In the rows, zero is written as 128.
Rotation paths and how fast each direction turns (deg/step)
Each turn is a multiple of 5 degrees from 10 to 175, or 0.
Each row of a path follows its step; steps can be skipped.
Path 1:
step 0: [124 128 128 117 127 128 135 125 121 135 126 124 139 125 122 142 131 133
 138 113 137 134 128 124 130 130 123 116 122 128 128 131 132 126 120 136
 135 123 122 128 116 131 131 132 129 138 128 131 128 130 127 129 135 117
 120 135 131 133 126 129 129 124]
step 1: [138 137 133 132 135 132 139 128 134 132 129 126 119 128 129 135 131 134
 124 126 127 121 128 130 114 135 131 136 139 124 117 130 125 129 130 128
 121 120 136 129 127 127 129 127 126 143 129 125 131 127 135 135 129 135
 131 122 127 142 134 134 123 132]
step 2: [128 130 124 122 130 127 132 125 113 141 117 134 129 118 130 133 134 122
 134 126 129 126 117 125 132 137 128 121 120 134 128 135 126 129 135 126
 121 138 135 128 131 115 126 122 129 121 123 127 128 133 124 128 130 115
 129 125 130 133 120 133 133 126]
step 3: [123 131 126 110 123 131 126 133 135 135 134 136 127 128 133 128 123 134
 117 127 133 126 133 131 134 132 128 128 135 129 119 132 120 134 129 134
 142 126 129 121 129 130 123 123 138 136 125 134 121 132 130 131 124 131
 125 129 132 139 137 125 120 132]
step 4: [130 130 133 138 127 134 125 132 118 135 132 137 127 138 124 145 119 123
 130 132 137 123 121 126 123 129 134 133 131 125 132 124 134 138 132 125
 119 137 131 133 125 128 120 128 126 126 123 125 125 131 123 130 113 128
 133 127 128 130 128 138 131 120]
step 5: [123 141 124 119 119 128 124 132 134 127 131 125 115 121 132 131 133 130
 122 132 118 130 122 135 133 125 120 121 125 124 126 129 132 127 135 126
 132 139 134 120 119 131 126 130 129 123 123 122 128 125 120 113 132 129
 128 139 134 134 129 126 124 127]
step 6: [128 130 132 121 127 146 120 126 126 125 130 124 128 132 126 138 124 127
 130 121 133 126 131 137 131 118 140 126 124 131 122 133 131 136 131 122
 131 127 120 125 121 127 120 128 124 134 130 122 122 131 141 129 124 128
 125 116 130 114 133 129 134 125]
step 7: [139 134 130 130 132 125 124 128 129 126 126 124 115 124 121 131 114 135
 133 122 127 136 128 132 121 120 128 116 126 126 125 126 126 124 132 139
 124 126 140 136 125 131 135 132 137 120 128 120 128 121 123 124 118 131
 129 137 119 130 124 134 129 130]
step 8: [126 125 134 132 130 145 130 129 128 127 112 124 121 120 128 119 133 128
 123 129 128 125 133 132 129 123 122 123 130 129 132 128 120 123 138 126
 123 132 124 118 134 123 122 123 125 134 115 133 119 123 133 122 135 137
 126 121 133 125 126 127 138 126]
step 9: [123 131 127 123 132 128 129 130 130 126 119 131 125 121 130 132 110 122
 138 125 132 129 125 127 142 134 126 128 129 139 127 125 122 127 116 138
 129 120 120 141 119 131 131 127 138 122 133 128 119 133 128 125 126 132
 132 122 123 122 129 126 129 125]
step 10: [131 130 132 144 126 135 136 121 136 113 132 134 127 127 124 125 129 132
 128 123 130 128 127 123 131 129 124 127 136 117 126 124 123 133 129 135
 126 129 135 125 132 130 123 131 132 133 121 145 131 123 132 123 122 123
 138 137 127 132 136 128 141 126]
step 11: [119 126 123 131 124 129 128 129 124 124 128 135 125 123 137 133 134 122
 132 124 117 126 116 130 131 122 126 127 137 144 126 117 127 125 127 132
 116 135 128 129 129 126 124 133 123 130 129 126 134 133 121 127 134 133
 132 113 122 125 121 117 124 122]
[128 126 127 126 125 125 128 127 128 128 126 125 129 128 129 128 129 126
 128 126 127 126 130 131 132 130 129 125 130 129 127 132 126 129 129 128
 128 128 126 130 127 131 126 126 127 128 129 128 126 129 127 127 129 128
 127 126 132 127 127 126 127 126]  120
[130 128 128 130 126 128 130 128 127 130 131 130 128 130 129 128 126 130
 128 126 130 130 130 127 125 127 129 126 130 129 130 131 126 128 128 129
 130 127 130 130 126 130 127 129 125 129 129 130 129 128 127 130 125 130
 129 131 127 127 130 126 130 126]  115
Path 2:
step 0: [131 138 137 127 129 134 137 126 122 137 134 134 140 138 128 129 131 131
 120 124 129 122 122 120 134 117 127 125 123 130 125 129 133 123 130 135
 123 128 134 126 139 123 121 133 141 137 120 124 145 138 118 125 138 135
 133 123 127 115 126 119 126 130]
step 1: [141 126 124 130 125 137 128 122 131 128 123 122 140 131 130 133 129 125
 136 127 114 117 141 127 136 121 120 126 126 129 134 123 136 126 132 137
 120 134 122 119 147 121 132 123 118 124 118 124 131 126 117 125 127 125
 121 131 137 119 127 126 132 119]
step 2: [135 117 113 129 120 127 132 128 150 127 115 123 132 129 124 135 131 122
 123 132 118 123 133 134 118 131 124 129 140 122 126 130 134 131 131 138
 132 119 124 121 131 135 134 125 131 131 129 139 125 135 129 128 145 125
 128 122 137 125 128 134 124 127]
step 3: [131 127 134 124 125 126 132 132 140 126 118 124 127 130 137 118 122 126
 131 117 125 131 128 133 112 137 132 136 123 139 123 126 131 127 135 137
 149 126 122 125 126 124 124 129 139 125 134 125 135 142 134 132 126 121
 124 138 128 124 126 143 124 130]
step 4: [127 136 132 125 118 137 131 134 121 124 124 135 124 139 115 127 126 131
 122 118 133 117 116 123 135 131 134 128 130 135 124 130 129 133 131 132
 143 134 119 136 125 123 125 135 144 143 131 128 134 124 123 127 126 131
 118 134 135 114 129 129 130 130]
step 5: [119 135 131 134 129 136 135 129 120 127 136 128 135 139 130 124 126 126
 133 115 119 116 134 116 133 124 124 134 129 113 124 131 121 131 130 122
 122 128 124 122 141 128 117 127 131 131 123 133 122 127 121 122 125 136
 120 131 134 113 119 130 121 115]
step 6: [126 131 127 130 127 133 124 128 143 131 124 126 133 138 126 141 127 123
 117 137 113 127 135 118 130 128 130 137 133 124 124 125 136 126 118 119
 125 131 125 126 144 125 125 123 126 124 124 122 123 133 140 125 146 124
 126 130 132 122 129 120 126 116]
step 7: [139 135 137 132 125 134 131 117 145 130 118 126 139 130 125 123 123 127
 127 130 132 129 124 129 114 130 129 126 117 130 121 130 123 128 130 134
 124 122 125 119 126 128 133 125 134 120 121 128 132 145 130 124 145 111
 137 130 129 121 128 125 133 126]
step 8: [136 128 132 131 124 132 126 133 136 126 112 131 129 135 126 124 126 129
 125 128 131 125 122 126 124 139 125 128 118 139 127 131 120 125 131 142
 136 123 119 127 129 112 142 118 124 132 132 124 127 129 110 130 125 135
 116 133 134 122 136 135 135 131]
step 9: [126 130 127 139 124 134 137 138 127 127 129 130 127 140 127 122 131 130
 123 121 132 124 128 132 129 138 118 120 130 124 122 125 137 130 132 134
 127 126 121 122 123 131 120 125 127 134 137 146 117 132 130 129 125 141
 113 132 146 120 125 130 120 132]
step 10: [115 136 130 123 124 130 129 145 134 123 134 124 131 137 129 123 134 127
 122 127 132 124 128 120 128 131 126 141 133 124 122 123 142 124 124 127
 132 127 120 128 140 122 112 123 123 119 131 126 139 138 138 131 124 130
 123 121 124 121 115 129 122 121]
step 11: [122 143 132 124 121 142 121 126 138 127 127 131 140 130 116 122 131 120
 124 124 127 130 128 129 125 127 134 129 125 132 135 125 131 129 132 127
 120 133 116 126 141 124 123 137 137 137 122 124 135 128 131 135 139 122
 137 128 127 123 120 109 130 124]
[128 126 125 127 130 127 129 126 128 128 128 127 130 129 129 125 127 128
 129 130 128 129 126 126 128 130 129 128 126 128 127 130 128 130 130 127
 131 125 127 131 126 129 127 129 125 130 128 127 128 129 128 133 127 126
 126 128 132 127 131 129 128 130]  70
[131 127 129 130 132 126 126 124 127 129 126 126 130 129 128 129 130 129
 126 130 126 129 128 127 128 131 126 127 125 127 127 128 128 127 127 126
 128 129 129 127 129 129 128 132 129 127 126 126 127 129 125 126 129 128
 129 125 128 127 127 126 130 127]  60
Path 3:
step 0: [126 146 129 128 129 138 121 126 132 132 135 131 135 131 126 139 121 121
 128 126 130 136 133 123 124 129 132 127 127 125 133 130 133 129 132 128
 134 129 130 121 130 129 135 131 128 134 134 128 124 119 119 137 141 132
 126 136 112 120 119 133 132 135]
step 1: [135 126 121 131 127 136 114 142 120 120 129 125 129 127 126 135 127 122
 113 137 122 134 124 116 126 129 127 132 125 118 125 124 135 131 128 123
 122 127 135 130 133 132 126 127 126 125 129 124 130 131 129 127 133 140
 128 135 117 122 127 121 136 140]
step 2: [127 135 128 126 130 125 122 127 126 124 123 125 130 121 124 135 123 123
 120 133 133 133 137 113 123 134 126 133 129 122 124 117 131 118 129 129
 116 127 134 115 134 129 129 125 139 130 129 136 124 115 117 136 133 129
 119 133 121 129 127 124 121 122]
step 3: [131 134 132 137 123 126 123 134 127 133 121 126 131 128 129 141 117 132
 126 133 131 139 123 119 128 124 134 120 129 113 133 121 140 128 131 133
 124 120 124 125 135 136 125 125 127 132 121 127 127 128 127 132 138 123
 128 138 129 130 131 131 131 144]
step 4: [130 130 135 133 134 135 121 133 146 122 124 127 131 118 127 125 129 125
 127 139 133 128 126 119 127 130 129 138 128 125 124 127 142 127 131 120
 113 128 133 133 131 129 125 132 134 137 117 126 136 123 124 137 134 125
 127 131 119 127 122 127 134 130]
step 5: [141 142 129 124 113 130 129 138 128 128 124 119 123 130 126 126 127 126
 131 134 132 136 126 117 125 126 133 131 135 120 132 126 134 120 123 124
 122 130 127 122 126 133 127 130 131 133 132 132 135 111 123 130 125 132
 130 136 128 139 133 131 137 134]
step 6: [128 131 134 133 123 130 123 126 133 122 122 117 128 127 121 132 126 124
 115 134 133 124 119 116 125 127 143 124 128 124 131 139 131 125 139 126
 127 128 140 120 128 126 132 134 131 136 125 137 126 135 123 140 133 123
 132 127 124 133 131 131 138 135]
step 7: [129 134 127 136 125 144 125 129 138 126 125 131 125 136 114 133 126 124
 131 121 136 129 123 113 126 125 133 129 127 119 133 130 140 126 128 131
 114 131 128 130 129 124 124 139 122 131 134 131 122 114 126 125 128 135
 129 129 124 123 130 123 131 130]
step 8: [129 134 133 119 131 140 120 131 123 123 126 126 120 135 130 132 125 115
 127 134 125 143 123 126 119 126 134 125 129 128 133 126 135 119 137 122
 131 127 137 116 126 131 124 140 132 132 131 130 133 124 119 131 133 130
 128 123 121 120 123 125 133 138]
step 9: [137 136 115 137 128 134 124 135 124 117 128 120 129 135 117 132 121 129
 113 121 124 130 123 119 133 129 123 134 133 126 124 124 134 121 135 132
 124 121 132 126 131 125 137 135 124 132 130 129 126 124 124 138 136 128
 123 132 117 125 128 129 129 133]
step 10: [135 135 134 130 135 130 108 132 129 117 122 128 127 124 123 138 118 123
 119 130 129 134 128 127 124 127 137 130 128 118 136 128 134 119 128 132
 125 139 125 123 132 136 118 122 128 129 130 127 119 120 124 134 131 131
 117 127 122 127 126 120 124 130]
step 11: [130 136 124 130 128 133 124 127 131 131 126 126 121 136 130 133 124 123
 127 137 128 130 123 115 127 125 124 124 134 111 124 118 138 133 128 125
 129 125 120 121 136 134 130 133 136 129 116 127 129 129 121 140 136 131
 118 131 117 121 127 131 133 127]
[129 128 129 130 128 130 128 127 129 126 127 130 124 129 128 125 126 128
 129 127 126 126 127 126 126 130 129 129 131 131 128 129 128 128 129 130
 130 127 130 126 127 129 125 131 125 129 129 128 127 128 130 129 129 132
 127 128 130 130 128 130 127 129]  35
[128 128 130 131 131 125 129 128 127 127 130 128 127 127 127 129 127 129
 126 128 125 131 128 129 127 128 125 129 131 126 127 127 129 127 126 129
 128 127 129 128 131 130 129 126 128 127 123 125 128 128 125 126 128 129
 126 127 129 129 126 127 125 128]  45
